[[-26   4 -21 -18 -20   0]
 [-13   0   2  22  -1 -20]
 [ -2 -21   5  21   0 -16]
 [-10  -5   7  14 -27  13]
 [ -6  -4  -1  17 -30  12]
 [-13  10 -20 -10 -22 -27]
 [-21   8 -22 -15 -23 -14]]
=>
[[  0 -26   4 -21 -18 -20]
 [-20 -13   0   2  22  -1]
 [-16  -2 -21   5  21   0]
 [ 13 -10  -5   7  14 -27]
 [ 12  -6  -4  -1  17 -30]
 [-27 -13  10 -20 -10 -22]
 [-14 -21   8 -22 -15 -23]]

[[-14  26  20 -20  15]
 [ 23  34  13  24 -33]]
=>
[[ 15 -14  26  20 -20]
 [-33  23  34  13  24]]

[[  0  -2 -12 -18 -19   1   3 -32 -23   1  -3 -12 -12 -21  -8]
 [ 14  11  18   5  20   9  -5  -3  -1   2   9  13  19  22  13]]
=>
[[ -8   0  -2 -12 -18 -19   1   3 -32 -23   1  -3 -12 -12 -21]
 [ 13  14  11  18   5  20   9  -5  -3  -1   2   9  13  19  22]]

[[ 21   5   9  29 -17  11  24]
 [-23   3 -16 -31  17  -3 -17]
 [  1  29 -23   5   9  34  19]
 [ 13 -30  12  22 -15 -35 -13]
 [  9  25   1  20   9  34  25]
 [ 25   1 -16  16  11  16  -2]
 [  3 -16   6   9   8 -26 -10]
 [ -7  20 -25 -20  25  12 -10]
 [-17 -15  14  -8 -19 -13  -8]
 [-13  20  16   7  18  -3  15]]
=>
[[ 24  21   5   9  29 -17  11]
 [-17 -23   3 -16 -31  17  -3]
 [ 19   1  29 -23   5   9  34]
 [-13  13 -30  12  22 -15 -35]
 [ 25   9  25   1  20   9  34]
 [ -2  25   1 -16  16  11  16]
 [-10   3 -16   6   9   8 -26]
 [-10  -7  20 -25 -20  25  12]
 [ -8 -17 -15  14  -8 -19 -13]
 [ 15 -13  20  16   7  18  -3]]

[[  5 -19 -11   4  14  27 -13  23  -9]
 [-11  23   1  -5 -22 -16  18 -33  -3]]
=>
[[ -9   5 -19 -11   4  14  27 -13  23]
 [ -3 -11  23   1  -5 -22 -16  18 -33]]

[[ -5 -26  19 -16  12  27  17  25  22 -25]
 [-20 -15   1  -9 -19 -24  -3  12  23 -27]
 [ 11 -12  22 -22  27  18 -22  -4   1  10]
 [ 13  27 -26  -9 -12 -19   5 -15  -5  -8]
 [ 22  -2  23   6 -11   2  12  16  -6  17]
 [-20  -3   8  15   2  20  23   9 -25  14]
 [-18  -9  20 -20  -7   8 -20  19   4 -13]
 [ -4 -14   0  14  -3 -15   8  24   1  26]]
=>
[[-25  -5 -26  19 -16  12  27  17  25  22]
 [-27 -20 -15   1  -9 -19 -24  -3  12  23]
 [ 10  11 -12  22 -22  27  18 -22  -4   1]
 [ -8  13  27 -26  -9 -12 -19   5 -15  -5]
 [ 17  22  -2  23   6 -11   2  12  16  -6]
 [ 14 -20  -3   8  15   2  20  23   9 -25]
 [-13 -18  -9  20 -20  -7   8 -20  19   4]
 [ 26  -4 -14   0  14  -3 -15   8  24   1]]
